In the data rows, 500 means zero.
Every row has one hidden group. Groups can overlap: rows of different groups may look alike. Groups are numbered from 0 in the order they first appear among the rows asked about.
Each row in order, then its group:
array([512., 483., 583., 639., 296., 406., 663., 391.]) 0
array([311., 577., 313., 430., 677., 633., 577., 378.]) 1
array([557., 580., 322., 465., 701., 613., 458., 583.]) 1
array([568., 503., 509., 571., 328., 423., 549., 353.]) 0
array([523., 544., 406., 490., 608., 584., 425., 531.]) 1
array([446., 331., 595., 610., 292., 358., 408., 331.]) 0
array([534., 545., 429., 649., 390., 285., 447., 390.]) 0
array([559., 412., 477., 653., 302., 527., 323., 372.]) 0
array([466., 396., 507., 676., 293., 291., 501., 377.]) 0
array([486., 421., 480., 777., 193., 322., 519., 297.]) 0
array([497., 436., 403., 678., 402., 441., 422., 455.]) 0
array([520., 546., 443., 383., 671., 552., 680., 447.]) 1
array([618., 694., 442., 311., 861., 567., 541., 804.]) 1
array([505., 763., 492., 345., 670., 619., 462., 677.]) 1
array([561., 653., 455., 616., 596., 604., 538., 472.]) 1
array([500., 455., 426., 345., 660., 578., 591., 609.]) 1
array([458., 782., 632.,  39., 604., 728., 417., 327.]) 1
array([606., 618., 423., 204., 805., 809., 489., 597.]) 1
array([460., 365., 572., 704., 274., 269., 450., 429.]) 0
array([590., 616., 449., 156., 908., 733., 441., 716.]) 1
array([489., 454., 645., 441., 270., 469., 551., 572.]) 0
array([427., 282., 641., 785., 173., 217., 387., 316.]) 0
array([560., 552., 461., 487., 585., 720., 403., 479.]) 1
array([424., 330., 517., 587., 381., 377., 637., 484.]) 0
array([510., 614., 339., 479., 705., 611., 560., 527.]) 1
array([457., 581., 504., 478., 450., 414., 562., 527.]) 0
array([442., 376., 507., 607., 357., 274., 547., 388.]) 0
array([537., 635., 433., 609., 572., 614., 497., 542.]) 1
array([456., 365., 737., 631., 285., 318., 457., 447.]) 0
array([486., 347., 543., 507., 352., 431., 560., 553.]) 0
array([435., 463., 596., 375., 617., 539., 655., 639.]) 1
array([555., 483., 584., 494., 435., 324., 500., 565.]) 0
array([501., 496., 388., 410., 699., 674., 580., 672.]) 1
array([481., 433., 921., 737., 157.,  47., 429., 281.]) 0
array([449., 420., 571., 495., 560., 674., 507., 592.]) 1
array([600., 614., 433., 618., 471., 669., 491., 541.]) 1
array([499., 592., 437., 199., 837., 687., 571., 739.]) 1
array([535., 403., 607., 553., 324., 455., 439., 416.]) 0
array([481., 558., 393., 532., 680., 534., 491., 572.]) 1
array([489., 411., 327., 546., 703., 522., 397., 530.]) 1
array([544., 499., 326., 595., 460., 509., 480., 450.]) 0
array([504., 658., 490., 559., 572., 624., 613., 509.]) 1
array([452., 544., 691., 612., 526., 514., 421., 499.]) 1
array([471., 474., 505., 391., 661., 676., 482., 693.]) 1
array([447., 413., 445., 435., 579., 514., 585., 529.]) 1
array([485., 423., 521., 634., 285., 308., 483., 419.]) 0
array([472., 351., 567., 505., 444., 365., 431., 436.]) 0
array([498., 603., 486., 476., 580., 697., 436., 445.]) 1
array([547., 504., 513., 582., 484., 694., 371., 483.]) 1
array([530., 402., 607., 467., 357., 436., 452., 443.]) 0
array([564., 623., 251., 428., 778., 634., 468., 554.]) 1
array([321., 589., 534., 747., 249., 268., 508., 402.]) 0
array([568., 572., 406., 361., 645., 662., 658., 621.]) 1
array([616., 522., 298., 226., 834., 652., 547., 714.]) 1
array([495., 464., 433., 498., 626., 634., 364., 478.]) 1
array([552., 627., 591., 387., 459., 439., 503., 388.]) 0
array([511., 608., 474., 293., 864., 550., 498., 754.]) 1
array([568., 791., 355., 266., 721., 763., 517., 613.]) 1
array([466., 334., 547., 620., 285., 334., 593., 501.]) 0
array([447., 478., 603., 333., 709., 661., 389., 661.]) 1
array([515., 454., 468., 718., 249., 382., 500., 252.]) 0
array([357., 379., 618., 407., 536., 572., 321., 582.]) 1
array([538., 505., 565., 526., 409., 369., 554., 497.]) 0
array([482., 335., 644., 683., 197., 393., 419., 344.]) 0
array([495., 541., 576., 489., 194., 499., 559., 346.]) 0
array([436., 455., 541., 486., 487., 405., 925., 479.]) 0
array([527., 518., 509., 612., 556., 630., 391., 455.]) 1
array([520., 571., 415., 451., 645., 696., 602., 649.]) 1
array([604., 630., 572., 266., 771., 625., 364., 556.]) 1
array([555., 467., 329., 565., 405., 396., 565., 322.]) 0
array([545., 400., 578., 652., 210., 456., 428., 334.]) 0
array([463., 553., 511., 689., 347., 391., 742., 295.]) 0
array([452., 584., 372., 553., 629., 589., 612., 386.]) 1
array([442., 397., 504., 428., 623., 687., 459., 607.]) 1
array([392., 365., 604., 683., 319., 410., 348., 468.]) 0
array([567., 543., 489., 455., 461., 451., 592., 512.]) 0
array([522., 423., 564., 587., 376., 225., 470., 423.]) 0
array([525., 508., 621., 258., 666., 591., 630., 786.]) 1
array([661., 614., 347., 507., 459., 612., 455., 460.]) 0
array([517., 467., 488., 469., 449., 381., 544., 517.]) 0
array([485., 604., 429., 382., 689., 591., 489., 782.]) 1
array([429., 327., 507., 593., 349., 371., 602., 462.]) 0
array([564., 470., 447., 452., 464., 416., 578., 472.]) 0
array([512., 667., 472., 547., 677., 587., 591., 604.]) 1
array([428., 202., 628., 603., 229., 409., 425., 438.]) 0
array([510., 468., 417., 348., 627., 612., 588., 617.]) 1
array([529., 551., 408., 297., 741., 747., 578., 744.]) 1
array([506., 480., 716., 584., 376.,  93., 525., 413.]) 0
array([541., 479., 378., 328., 783., 674., 355., 552.]) 1
array([584., 382., 349., 520., 439., 448., 268., 380.]) 0
array([456., 417., 547., 665., 445., 566., 337., 422.]) 1
array([485., 469., 454., 584., 349., 264., 458., 373.]) 0
array([475., 333., 712., 686., 191., 327., 430., 415.]) 0
array([521., 421., 794., 630., 218., 219., 337., 392.]) 0
array([522., 494., 465., 490., 570., 558., 600., 594.]) 1
array([518., 425., 512., 579., 337., 355., 486., 448.]) 0
array([441., 713., 439., 393., 628., 571., 374., 476.]) 1
array([228., 781., 429., 111., 637., 582., 579., 639.]) 1
